One turn moves each row of this set onto another row. After a few examples, where does it send each row asked below?
mev: [-20   3  -5   3  -9   4  16  -6  10 -14   1   7  -7 -13   1   9 -11   1]
zor: [  2  11   0  11 -17   0  36   1 -11  -6   4 -15 -14  -5   0  -4  22   9]
Gulu: [ -3  -3  -9 -10  -2 -16  18  -1  -7   9 -21 -23 -10 -21   7  -9  -1  -3]
rol: [-23   6  -2  13  -3   2  28  10   4  -9  -4  -1  -2  -6   6   2   1  17]
mog: [  9  11  -7  -5 -20   2   9 -11  -3 -15   6 -15  -9  -5   4   2  19  -2]
Nulu: [-10   7 -17  10  -9  21  25  -6   9  -7   2  -8  -8  -3  11  11  -1 -22]
saz: [ -5  -2   0  -2   4  -2  19   9   9   1 -19 -18 -11 -20  11  -5 -16  -5]
pori: [  4   6  -8   6 -20   8  21 -14   6  -8  10  -2 -23  -7  -7   7   1  -9]
leg: [-17  18  -6   7  -6  -2  30   5 -17  -7  -5 -22  -4 -12  10  -4  22  12]
Vap: [-11  -5 -12  -2  -1  -9  13   2   9   9 -19 -10 -14 -19   7  -5 -15  -8]
Ralo: [-13   6  -8  16  -7   7  20   4   6 -19   9  -6 -10 -10  12  18 -11  -6]
zamu: [  1   2  -6  -8   0  -8  11  -6  -2   6  -9 -25 -12 -17   0 -15 -11 -11]
zuf: [-14   0 -10  -3  -4 -16  22   8  -5   9 -22 -20  -8 -21  11 -13   1   1]
sude: [  3   8  -7   2  -8  11  32  -9 -14  -8  -1 -26   1  -5  12   8  17 -13]
mozu: [ -6  10 -10  14 -15  10  10   7  17 -12   5  -1 -10   3   9   2   6   2]
guko: [ -3   6 -15   0 -13   3  16 -13  -4 -19  12 -12 -15 -15   6  18  -4 -15]
vagum: [  6  12  -8  -7  -2   0  21 -13 -20  -7  -2 -27  -9  -8   0   6  16   2]
biv: [ -1  16 -13   1 -22   0  19   0  -5 -12   4 -16  -8  -3   8  -7  30   6]
gibek: [-16   9 -13  22  -4   4  31  16   0 -11   5 -16 -10  -3  15   9   4   6]
Dulef: [ -1   6 -21 -13  -6  -3  28 -14 -13  -2  -3 -17 -15  -5  -7   1  17   6]
kalil: [ -1  10 -23  -4 -13  -1  27 -11 -16 -12   9 -24 -18 -11   5   9  14  -8]
vefid: [-14  13  -7  12 -13  11  36   3 -11  -9  -2 -20   3  -8  18   2  19  -9]
Tadi: [-22  12 -14  17 -13  16  32   4   3  -7   0  -9  -2  -7  19   4   8 -14]
sezul: [ -5   5  -5  -6  -2 -13  18   0 -10   7 -11 -29  -8 -19   2 -21  -1  -5]
zad: [-19  11 -17  10  -5  13  12  -4  14  -7   1   1 -17  -7   4  10 -10  -8]
demar: [-11   9  -3  17 -21   9  24   0  11 -10   8   5 -18  -8   1   3  -1  -3]
dozop: [ -9   3 -11 -15  -9  -8  23  -2  -3   2 -18 -21 -16 -29   9 -13  -1 -12]
Piv: [ 12   8  -7   1 -17   3  28 -13  -8  -6   6 -14 -21  -4  -8   2  15  -1]
nav: [  5   5 -13   2  -6  17  25 -14  -2  -7   1 -19  -7  -2   8  14   6 -21]
botop: [ -1  -6 -11 -10  -1 -12  13  -4   1   8 -19 -17 -13 -19   4  -4 -10  -8]
Liru: [-13  12   1  21 -20   5  34   9   1  -9   5  -3 -11  -7   4  -3  12   9]
Gogoz: [-19   5 -10   6  -1  -5  16   9   8   9 -11 -15 -11 -16   6 -20 -14  -7]
bag: [ -5   0   0 -12  -5  -6  17  -1   2  -3 -17 -18 -10 -29  10  -6 -12 -12]
gife: [ -8   1 -12   0   4  -1  26  15   8   9 -22 -21 -16 -14  10 -12  -7  -2]
zok: [-10   8 -11   3  -1  -2  36   6 -10  -2  -7 -17  -6  -1   1  -3  18  20]
Tobu: [ -7   1  -8  -1   1  -3   9  -1   9   7  -9 -16 -14 -16   1 -13 -19 -13]
dof: [-32  17 -12  18  -8   7  24  11   3  -7  -3  -4  -8 -11  11   0   5   5]
nima: [-18   8  -8   2  -3 -10  21  10  -3   9 -12 -23  -9 -18   7 -24  -3  -2]
nugul: [-11  15 -14  13 -19   6  19  11   7  -9   2  -9  -9   2  11  -7  22   9]
pazor: [-19  -1 -12   2  -3 -12  19  11   6  10 -21 -11 -10 -19  11 -10  -8  -2]
keve: [-11   4 -18  -9  -4  -5  29   7   1   8 -21 -23 -20 -20   9 -17   2  -6]
Dipal: [ -6   3 -17 -14 -11   1  16 -22  -1  -9   2  -2 -16 -13  -8   8  -1  -5]
dupu: [ -8  13 -22   9  -8   0  36   7 -14  -7   4 -26 -15  -4  10   3  19   4]
mel: [  7   8  -7   2 -16   8   4  -7  11 -16   7  -5 -11  -1   4   7   5  -4]
piden: [  4   7 -15  -5  -1   9  10 -18   0  -8   2 -14 -18  -6  -4  14  -3 -10]

saz moves to keve
vefid moves to nav
Now these:
Vap moves to zuf
leg moves to piden
rol moves to Dulef
Liru moves to Piv
mozu moves to biv
kalil moves to Ralo
Tobu moves to nima

One turn moves each row of this set onto another row. After a few examples, where does it send each row asked below?
saro: [-11  32   4   5   8  -1   0  27  -5   5 -18  -1   5  -4  11 -14  17 -14
 -31   3   2  17 -17 -19   0  -8  19  14 -14   8  14   6   4]
bofot: [ -5  12  -8  18  12 -11 -22  20  12  -1 -23 -20  12  -3 -18  -6  -1  -7
  -5 -13  14  18 -16 -21   6 -19  11  24 -15   2   5 -14  -1]
duz: [  5  29  -8   7  -8 -18  -4   0   9  11  10  12  10  -4  -4 -11  -4   0
 -10  -5   8  13  -1 -23  -5  14  25  12 -29  26   8  -3  -4]
nidap: [ -4  10   2   7  15  -9 -11  29  14 -11   6  11  10 -12 -12 -12   5 -14
 -17   9   7  27 -14 -20  -6  -6  22  16 -21  -3   9  -2 -20]
tobo: [ -9   9  -3  12   7  -8 -23  29  14  -5 -15  -4  15  -5 -16 -19  -1 -11
 -11   1  17  24 -17 -17   4 -20  13  22 -17  -5  10  -8 -11]
temuz: [ -4  10  12  -7   1 -15 -15  15  14   8  -8 -10   6  -1  -1  -8  -2 -12
 -17 -12   7 -10  -2 -17 -14  -4  -8  24 -11   5  17 -17   6]
Libap: [ -1  24   5  22 -12   0   3   3   0  -4 -18  16   1  16 -12 -13  -2   8
  -1  -1  -3  23   5  -8 -12  -1  28  17 -19   3   7  -1   3]
konar: [ 12  35   1  21   5  -9 -14  18  17   0  -2  -4  15   5  -2  -9  11  -9
  -6 -16  -3  24   1 -11 -12   4   4  36 -23   7   2  -1  17]
Petaf: [ -7  29   8  11   7  -5   9  22 -15   6 -14   1  -5  10   5 -14  11 -21
 -28   1   6  21 -11 -18  -1   2  20  19 -11  10   2   3   3]
dom: [ -8   3  -9  18  16 -25 -12  12  -1  -7  -7  -3  17  -1   7 -21   5 -19
  -7  -5  12   2 -21 -16  -4 -21  17   2 -22  11   2 -10   6]
gug: [ -2  16  -1   8   6 -20  -7  -2   0 -11   8   3 -10  18  -6   7   4  -8
 -17 -15  -4   7  -6 -21   8   5   4  34 -16  12   1  -9   3]
rozoz: [ -4  26   1  24  -5 -12   8   7   1  -5 -24   7  10  14 -11 -15   2  11
   0 -14  -2   8 -13 -15  -6  -4  29   6 -18   1   2  -2   5]
nobif: [-12  14   3   8  -1  -3  -9  12   5   0 -26 -11  21 -14   4 -10  23 -12
 -17   1   8  20 -14 -15  -2 -12  13   5 -23  11  19   6   8]
solu: [  1  19   6  13  20 -12   1  -6  11  -4 -15  -5 -20   5  -6   2  15   0
 -15  -1  -8  11   1   2  -5   7  17   9 -18  12  23 -16   0]
Pigo: [ 10  26  -9   9   7 -10 -12  18  18   3 -15  -1   4  -2  -4  -4   3 -10
 -21 -17   7  10  16  -1 -11 -12  27  12 -33  20   8 -19  20]
Lolom: [ -3  17   5 -11   0  -2 -12   9  18   3   6   0  -8   4  -8  -3   2 -15
 -17  -5   2  11  16  -7 -18  -6   1  32 -11  10  19 -18   0]
botu: [  6  27  12  -2  -1 -15  -2  24  11  21 -12  -3  11   1  -4 -11   5  -5
  -5 -10  15  13  -2 -10 -12   0  34   2 -14   1  17 -20  -5]
zorod: [-11   5  -4  11  16 -14   1  16  -7 -14 -10   9   1  -5   4 -15   1 -11
  -7  10   6   2  -6 -26  -9 -25  23  14 -23  17  -4  -7   8]
roso: [ -8   7   2   4  -4  -4 -15  10  15  -9 -17 -17  23 -16  -7   1  15  -7
 -10 -16   9  16  -7 -11  -6 -19   9   7 -23   8  20   1   4]
tovo: [ -2  29  11  14   8 -28 -22  18  20 -17  -5  -1  -5   5 -19 -14  14   3
  -5 -23  -5  14  -3  -3  -7  -4  24  15 -35  15   4 -12   3]
Sene: [ -2  14   9   4  13 -14   0  22   6  -6  10  12  -4 -10 -13 -17   7 -13
 -19  11  11  29  -8 -11  -4   6  22  14 -24   9  12   3 -18]
noleb: [ -1  18  -8  11   6 -19  -6  -1   2 -13   8   6  -7  18  -8   5   6  -6
 -16 -18  -4   6  -3 -19  10   3   6  37 -20  10  -1  -6   1]
Rusi: [  0  14   4  -7   1  -3 -11  10  16   4   6   0 -12  10  -9   2   1 -11
 -16  -1   3  12  16  -8 -15  -6   0  30 -10   8  21 -16  -1]
nen: [  7  -4   5  20  16 -12  -7   2  11  -4 -28 -11  -4   0 -12  -6   5   5
 -14   2  -2   5  -2  -4 -11   1  11  13 -17  -7  19 -19   3]
letef: [  2  19   2  10  15 -13   2  -6  11  -3 -12  -2 -20   6  -9   4  13  -3
 -19   0 -12  13   1  -1  -1  10  13   8 -18  13  23 -13   0]
vok: [ -4   7  -7  15  -1 -16 -18  -2  10  -7  -8  -7   9   4  -8   3  10   2
 -32 -18   0   2 -12 -28   3  11   5  20 -25   3   3  -1  -6]
pab: [  2  20  -5   6  -9 -12  -5   5  14   7   9   7  25  -8  -7 -16 -12   4
  -4 -11  12  15  -6 -30  -9   1  20  22 -22  13   0  -7   2]
soruv: [-11   7   0  11   8  -2   4  15  -6  -9  -5  15  -8   4  -6 -14  -9 -12
 -11   9  13   8   3 -20 -10 -18  21  19 -24  27   0  -2   2]
dumi: [  5  31  17  -2  -2 -23   1  26   1  12  -7   8   1  15  -6 -11  -3 -16
  -1  -9   9  11   0  -9  -3   5  28  16 -12   4   9 -22   0]
feto: [ -4  11  -9  17  17 -24 -13   4   7  -1  -4 -19  16  -8   1 -21   8 -11
 -10 -18   6   7 -22  -6  -9 -16   8   1 -16   3  11 -13   5]

Pigo moves to konar
tobo moves to dom
Petaf moves to Sene
Now these:
pab moves to rozoz
saro moves to nidap
bofot moves to feto
duz moves to Libap
Rusi moves to gug
noleb moves to solu
vok moves to nen

One turn moves each row of this set onto another row. After a few examples, where does it send each row asked below?
zedib: [ -4  31  -5  -3 -20  -4  -2  10   6   3  18 -15   2   5   9 -23   8  -4
   1  -1  -6  -8  15  -7   7 -17 -18 -11   9  10 -22]
suda: [ -9 -11  -2  14  -3   3   0  -4  -5 -22   6 -10  17   2   6   8   4  -7
  11   3   6  -4  24   3  14  16 -26  -8  15  25   9]
gef: [-15  -3   6   9   1  -7   2 -10  -2 -20   6  -3  12   7  -2   7  15  -5
  10  -1   3  -4  23   1  13  18 -23 -10  15  23  15]
zef: [-11  33  -2  -9 -19  -3   1   8   5   3  16 -15   2   7   8 -22  15  -1
  -2  -4 -10  -5  13  -9   7 -16 -16 -10   7  10 -20]
mik: [-10  -9   4  -6  -9   4  12   2   3 -26 -14  -2   8  16  13  -5  17   9
   5   5 -11   9  14   5   9  27 -16  -1  14  25   8]
Mer: [ -7   7  -7   4   0  18  -1  11  -1 -21   1 -11  11  19  -5   4  12  -2
  17  14  -4  26  17  -6   6  21 -16 -10  16  30   9]
mupa: [-13  29  -3 -10 -22   5   2  11   1   2  15 -19   4   4  12 -19  13  -1
  -3  -2 -11  -1  10 -11   7 -15 -16  -8   6  13 -23]
seb: [-12   3   7 -10   3  -2  -2   4  -2 -21  -6   9   5  21   1  -7   4  -3
   8 -12  -7   9   9  -2   6  22 -30   6  17  13  13]
vop: [ -9  -5  -2   1  -4  14  -5  15  -8 -25  -2  -1   8  17   7  -6 -11  -9
   6   0  -2  14  10  -3   8  21 -33   7  21  19   4]
Fori: [-15  27  -5 -10 -20   5   4  10  -1   4  14 -21   7   3  10 -18  10   0
  -5  -1 -13   1  12 -12   5 -17 -15  -7   6  16 -24]
kuzi: [ -7  -7   4   0 -11  -3   6   1   5 -26 -10   5   3  18   2 -10  14   6
  11   7  -5   2  17   8   8  28 -14  -7  15  18  13]
nep: [-16  -1   5 -11   0  12   0  11  -7 -24  -7   1   8  19   8  -3   1  -3
   3  -9 -10  17   5  -6   8  22 -30  10  17  20   6]
dur: [ -5  -9  -2   8 -14   2   4   8   5 -28  -7  -1   3  17   4  -8   4   1
   6  15  -1   6  22   5   9  27 -17  -7  21  23   9]
Zamon: [  7   5  -8  -1   9   4   2   1   4 -16  -4  -4  17  18   4   0  18   4
  28   2  -7  15  16   2   3  17 -17  -8  12  23  12]
Zunu: [ -3  -2   0   1  -1   0  -8   8  -3 -23  -1   7   5  19   1 -10  -9  -9
  13  -4   0   6  14   1   6  20 -32   3  21  11  11]
Dube: [-17 -13   1   5  -7  15   4  -2 -12 -24   5 -14  19   2   9  11  11  -2
   8   2  -1   4  15   0  15  19 -23  -5   9  27   6]
kig: [ -3  29  -5  -2 -20  -6  -3   8   2   4  17 -16   0   2   7 -22   9  -2
   3   0  -5  -8  17  -7   7 -16 -16 -10   7  10 -19]
pel: [ -6  27  -8  -3 -23   5  -1  12   2   2  17 -20   4   3  13 -21   6  -3
   0   1  -7  -4  12  -8   8 -17 -18  -8   8  12 -25]
pok: [  3   1 -10   5  -1  15  -3   7  -2 -19   2  -5  14  18  -4  -2  11  -1
  29  11  -2  17  15   1   5  20 -16 -12  11  19  12]
gara: [ -6  27  -7  -3 -19  -7  -2   7   3   5  17 -13   5   4   5 -23   6  -3
   3   1  -6  -9  17  -6   4 -18 -17 -12   7  10 -20]
geno: [-12  30  -2 -11 -16  -6   3   5   3   6  13 -13   5   6   5 -21  14   1
  -1  -5 -12  -4  14  -9   3 -18 -15  -9   5  12 -19]
Lovu: [ -7  24 -10  -3 -22   5  -1  13   0   4  17 -20   6   2   9 -20   2  -3
  -1   5  -7  -3  15  -9   5 -19 -18 -10   8  14 -25]
Fusa: [ -8 -10  -2   4 -11   9   8   9   2 -29 -10  -7   7  14  14  -3   6   3
   1  12  -7  12  19   3   9  26 -19  -1  19  30   4]
tuf: [-25  -5   9  -1  -3   4   6  -8  -8 -21   4  -7  15   6   1   9  22  -1
   7  -3  -4   3  15  -1  13  20 -19  -7   9  25  12]
Fuba: [ -4  10  -6  -1  10   7   5   5   6 -19  -5  -9  15  19   3   6  19   1
  15   4  -9  24  19  -6   5  18 -16  -4  16  33  10]
Zuzez: [ -5  26  -7  -1 -23   3  -3  13   0   3  17 -22   3   0  11 -20   6  -3
   0   3  -5  -3  16  -9   8 -17 -17  -8   7  14 -23]
fomu: [ -9  31   0 -10 -19  -5   1   6   2   5  14 -16   1   3   6 -20  17   3
  -1  -5 -11  -5  13  -9   7 -15 -15  -8   4  12 -18]
romi: [-11  29  -3  -9 -22   4   1  11  -1   3  14 -22   3   0  12 -18  14   1
  -3  -2 -12   0  12 -12   7 -15 -16  -6   5  16 -23]

vop moves to Zunu
Fusa moves to dur
Now these:
zedib moves to zef
Zamon moves to Fuba
suda moves to gef
geno moves to Fori
fomu moves to romi

